((-45.7, -13.3, 39.7, 28.6, -58.3, -9.5, -3.0), (15.4, 59.7, -44.5, 25.2, -6.4, 27.1, -3.8), (53.0, 56.6, -48.9, -18.0, -17.7, -34.6, -40.1)) ⇒ 59.7, -58.3
(22.0, 43.5, 65.5, -8.1, -34.6) ⇒ 65.5, -34.6
((-26.1, 25.8, 26.7, 49.5, 5.9, 13.8, 71.1), (-31.6, 12.1, 12.0, 6.4, 5.8, -36.1, 31.1), (-6.6, 16.7, -34.2, -25.6, -6.7, 10.7, -33.5)) ⇒ 71.1, -36.1
(63.5, 31.7, 5.6, -48.4, 16.9, -34.7) ⇒ 63.5, -48.4
((-66.0, -50.6, -49.1, -15.6, 23.0, 33.2), (36.3, 65.2, 29.2, -20.6, -27.0, -36.5), (-59.5, -1.9, -37.1, -18.0, -20.2, 30.7)) ⇒ 65.2, -66.0
((24.9, -1.0, -35.8, -26.3, -1.6), (56.8, -12.5, 15.2, 60.1, 6.4), (-54.0, 38.3, 38.5, -67.9, 16.1)) ⇒ 60.1, -67.9
(8.6, 43.9, -53.9, 38.3, -12.8, 46.5, -63.3) ⇒ 46.5, -63.3
---
[[  9.3 -53.7  16.0  17.4]
 [-24.6 -33.2  16.0  17.4]
 [  6.0 -60.3  16.0  17.4]] >> 17.4

[[ 10.1 -15.5 -26.4  14.2 -55.7]
 [ 40.1   8.7 -12.0  57.9 -54.3]
 [ -7.4  74.7  82.0  -1.9 -27.9]] >> -27.9

[[ 74.8 -43.5  69.0 -44.6]
 [ 72.0 -41.9   6.6 -44.2]
 [-50.1  27.8 -30.7  27.4]] >> 27.4

[[ 21.9  28.7  14.9 -11.7  -6.0   2.5  13.6]
 [-58.8 -28.9   5.2  12.1   7.5  -3.8 -55.1]
 [ 56.2  36.0 -11.5 -13.3   4.6   0.9 -55.8]] >> -55.8

[[  6.3  32.2  64.1   9.6]
 [ 56.2 -62.2  31.2 -32.0]
 [ -0.8  -2.1 -56.4 -32.0]] >> -32.0

[[ -2.7  37.4  -0.4 -15.2  17.7  28.6]
 [-37.0 -75.4 -62.0  -8.1 -32.2   4.0]
 [ 20.0 -15.3  39.2   9.6  72.7  22.4]] >> 22.4

[[ 56.8  46.3 -56.7 -45.1   6.6 -15.0]
 [-72.4 -35.9   4.6  -2.6  26.7  41.9]
 [  5.1  25.6  27.6  -8.2 -47.9 -76.2]] >> -76.2

[[ 72.3  -4.8 -27.3 -11.3   4.5 -75.2]
 [-17.0  13.7  24.7 -13.8 -18.4   1.0]
 [ 18.0  -3.8   7.9  -3.9  17.4 -15.2]] >> -15.2

[[  2.5  15.6 -58.5 -38.6]
 [-23.7   7.8  67.0  -0.3]
 [  2.6   6.1 -69.4 -18.0]] >> -18.0

[[ 18.0  17.4 -11.0  -0.7   5.1]
 [ -6.8 -16.8 -72.7   7.0   8.1]
 [  2.5  15.4  32.8   7.2 -33.1]] >> -33.1
---
[-0.14, 0.05, 0.00, 0.01, 0.17, 0.09]
0.17
[[172.0, 156.3, -199.3, -17.8], [181.4, -144.1, -100.9, -42.8]]
-100.9
[-0.088, -0.140, -0.075, -0.077, -0.131, -0.049, 0.115]
-0.049
[-0.9, -1.2, 1.5, 1.5, 1.7]
1.5
[[8.6, -9.4, 12.7, -3.7, 2.3, -1.8, 24.6], [16.7, 2.0, 16.0, 7.0, 4.2, -16.1, 9.7], [0.9, -9.6, 13.3, -10.7, 17.5, 4.3, 10.2]]
4.3
[[-33.644, -107.074, -69.251, 183.808, 15.178], [-161.724, -7.938, 96.036, -106.898, -81.872], [-187.605, -0.133, -26.419, -87.204, -92.737]]
-87.204
[[-173.6, -172.6, 85.0, 185.2, 174.1, 183.5, 178.9], [-42.9, 174.3, 163.1, 196.4, 171.5, 177.8, 196.3], [-166.1, -163.5, 147.4, 190.1, 178.2, 183.3, 184.8]]
183.3
[[6.49, 2.87, 7.21, -1.93, 2.76, -14.23, -20.57], [13.06, 2.70, -4.92, 8.89, -17.79, -6.57, -11.84]]
-6.57
